One turn moves each row of this set onto another row. After a few examples, where does it send each row asked below?
Q682: [ 36 -17  11  19  -4  22   4  13  -8 -10 -24  17 -18  22   1   4  -8   5
  21   7  24 -19  28  11   1 -13   8  16]
Q662: [ 12  -8 -13   8 -22   0  -8  17 -33 -21   0 -18   1  -1  14   9   4   5
  19  30   2 -10  17 -15  17 -15   7   0]
Q281: [ 27   9  14 -13 -18  14  -1  12  -8  -3  -6  -3  12  20   4  17  15   3
  36   3  16 -14  20  10  14 -11   1   3]
Q860: [ 17   1 -10   9 -24   2 -16  17 -29 -21  -7 -18   7   6  20   4  -3   2
   9  28  -2  -5  19 -11  26 -12   8   5]
Q444: [ 28  10  11  -4 -13   6  -7  14 -13  -7  -2  -4   6  10  -2  22  14   2
  35  -1  20  -7  23  16  22  -8   8   4]
Q900: [ 19  -8 -15  11 -23   5 -11  17 -33 -22   3 -18   7   2  17   0  -2   1
  17  29   5  -4  20 -10  21 -17   8   8]
Q736: [ 28 -19  -9  23   2  19   8  14 -21  -9   4  -9 -31   9   2  -2   2  17
   0  23   8   5  17   5  20 -29  -3  15]
Q299: [ 17 -14  -2 -13 -15  13  -7   4 -10  -1  -1  -5 -20  -2   2 -16  -9  16
  -7  16  -5  -6  14  21 -18 -20   9  -6]
Q762: [ 25  16   9 -11 -18  10 -10  10 -11  -7 -10 -10  10  23   3   9  14   4
  31  -8  15 -14  21  11  13 -10   6   3]
Q750: [ 20 -13  10 -26  -3   1 -22  -4  -5 -20   2   4  -3  17  -3  14   3  17
   0  12  13   3   4  13  -2  -7   9  -6]
Q960: [ 22 -14 -17 -13 -14   2 -27  14   2   3   2   9  -2   9   2  -4   4  -4
 -10  31   4 -15  15  -5  -3   3   2   4]
Q566: [ 18  -7 -16   6 -24  -4  -7  20 -24 -26   0 -15   5   7  15  13  -4  -4
  21  33   4  -6  20  -6  22  -9   4  10]
Q996: [ 31  11   8  -4 -15   9 -10  12 -15  -4  -2 -16  17  18   7  13  17   2
  32  -3  19  -9  19   4  16  -9   5   5]
Q361: [ 38 -13   1  14  -6  18   9   9  -2 -10 -23   9 -23  33   0   2 -11  -1
  21   4  24 -22  28   7   2 -10   3  11]
Q498: [ 31 -10   7  16  -4  12   6  12  -6 -11 -28   6 -21  16   0   5 -19   4
  21   6  26 -20  31  11   8   0   4  17]
Q889: [ 16 -14   2 -12 -11  12  -8   5 -13  -3   0  -2 -22   1  -1 -10 -10  17
  -9  16  -1  -1  13  21 -15 -17  16 -10]
Q171: [  8  -5 -11   3 -23  -6  -8  16 -28 -25  -6 -15  14  10  17   4   0   6
  19  25  -4  -8  18 -13  19 -18   5  12]
Q126: [ 26  -1   0  -4  -3   8 -11  -9   2   2 -15  21   3  21  11  -1 -19  -5
 -12  21  -4  -5  18  20  -2 -10   5   4]
Q220: [ 23  12  11  -8 -17   9 -13  15 -11   0 -10  -1  11  19   5  15  16   3
  29  -1  22 -15  16   6  21  -6   3   6]
Q25: [ 21 -21  -5  23   0  17   6  18 -19  -9   2 -15 -20   8   3  -4  -3  25
  -2  20   2   1  18   3  16 -19  -5  25]
Q532: [ 18  -7 -12   7 -24  -2 -11  17 -31 -24  -4 -18   7   3  16   2   4   3
  18  28   2  -6  18 -11  25 -17  10   1]
Q159: [ 27 -21 -15  22   0  14  12  16 -17  -4   0 -15 -25  11   4  -7  -4  15
   4  21   5   1  20   5  19 -25  -5  18]
Q386: [ 19 -12  11 -21  -5   4 -27  -1  -6 -17   2  11  -6  20  -1  11   3  18
   1  16  13   5   9  13 -10 -11  14 -11]
Q122: [ 20  -2 -17  13 -20   4 -10  19 -30 -25  -2 -16   5   5  17  -4   8  -3
  16  24  -3  -4  16 -15  19 -13   6  12]
Q190: [ 26   0  -3  -5   3   4  -8  -6   7   1 -19  21  -2  16   8   1 -18  -7
  -7  25  -3  -6  20  15   3  -6   7   9]
Q513: [ 20 -14  12 -25  -9   8 -25  -6  -8 -15   1  10   1  23   5  14  10  16
  -6  15  11   4   7   9  -2  -9   8  -7]
Q633: [ 29  -9  11  14  -5  21   4   8  -5 -14 -21  10 -18  33   3   3 -18   9
  26   2  24 -16  23  14   2  -8   9  14]
Q481: [ 18 -18 -11  13  -1   6  10  20 -19 -11   3 -15 -28  11  -2  -5  -4  19
   8  15   8   5  22  10  17 -21  -5  26]
Q453: [ 28  10  12  -8 -14  11  -7  10  -9  -6  -5  -8  13  20   7  12  16  -2
  29  -3  21 -13  22   8  23  -3   4   3]
Q23: [ 24 -21 -15 -15 -15  -1 -26  12  -5  -1  -3   4  -4   7   9  -5  11  -1
 -12  26   2 -17  18  -6  -7  -1   1   4]
Q748: [ 38 -12   5  15  -4  16   4   2  -8  -9 -29   5 -13  29   5   6 -11   5
  26  -2  30 -17  25   7   3  -7   6  12]
Q796: [ 23 -13 -19 -15 -14  -6 -25  12  -3   0  -3   2  -3  10   5  -9   2   0
 -15  28   0 -14  17  -3  -3   1   5   8]
Q582: [ 11 -10  -5 -15 -13  11  -5   3 -16  -6  -5   1 -21  -2  -3 -13  -5  14
  -4  20  -3   1   9  19 -19 -15  13  -9]
Q790: [ 26 -20 -12  20   1  20  13  12 -19  -3  -1  -9 -24  13   2  -9  -7  17
   6  19  12   2  19   6  20 -26  -7  21]
Q812: [ 30   8   6  -4 -17  14  -7  10 -10 -11  -3 -12  13  19   3  16  15   6
  32  -7  15 -13  12   1  19  -6   3  -4]
Q871: [ 35 -13   9  17  -2  19   8   7  -8 -13 -24   6 -18  30   2   1 -11   2
  20   0  24 -15  24  16   4 -12   9  11]
Q997: [ 27   4  -1  -3   3   5 -10  -7   5   4 -14  15  -4  17   8   1 -16  -1
 -12  28  -2  -6  17  15  -5   0   3   6]
Q610: [ 37 -11   6  18   1  16   2   4  -4  -9 -29  15 -15  28   1   1 -10   1
  25   1  25 -16  24   5  11 -16   3   8]
Q518: [ 27 -14 -15  22   4  12  11  14 -18  -6   5 -10 -25  12   3  -6  -4  17
   7  22   0  -2  22   8  10 -26  -5  25]
Q828: [ 28  -1  -2  -7  -1   5 -12  -6   6   5 -13  21  -2  19   5   3 -13  -8
 -13  26   3  -8  19  17  -2  -5   9   3]
Q683: [ 18 -11  -1 -17 -12  13  -4   6 -11  -7   0  -5 -23  -7  -4 -12  -8  16
  -2  18  -1  -1  10  24 -11 -17  12  -7]
Q478: [ 18 -11   7 -30  -8   5 -21  -4 -10 -14   3   5  -3  22   3  11   6  14
  -1  14  11   4   8  12  -4  -8  13 -13]
Q89: [ 21 -20 -17 -12 -11  -2 -28  14   1  -4  -1   7  -3   3   3  -6   6  -8
  -8  26   1 -15  19  -4  -3   4   6   8]
Q747: [ 27 -12  -4  19   1  24  11  13 -18 -11   0 -14 -29  11   6 -13  -8  21
   7  22   7   4  18   3  17 -23  -5  16]

Q281 moves to Q171
Q23 moves to Q299
Q89 moves to Q683
Now these:
Q900 moves to Q790
Q220 moves to Q662
Q444 moves to Q566
Q122 moves to Q747
Q478 moves to Q796
Q860 moves to Q736
Q582 moves to Q997
Q532 moves to Q159

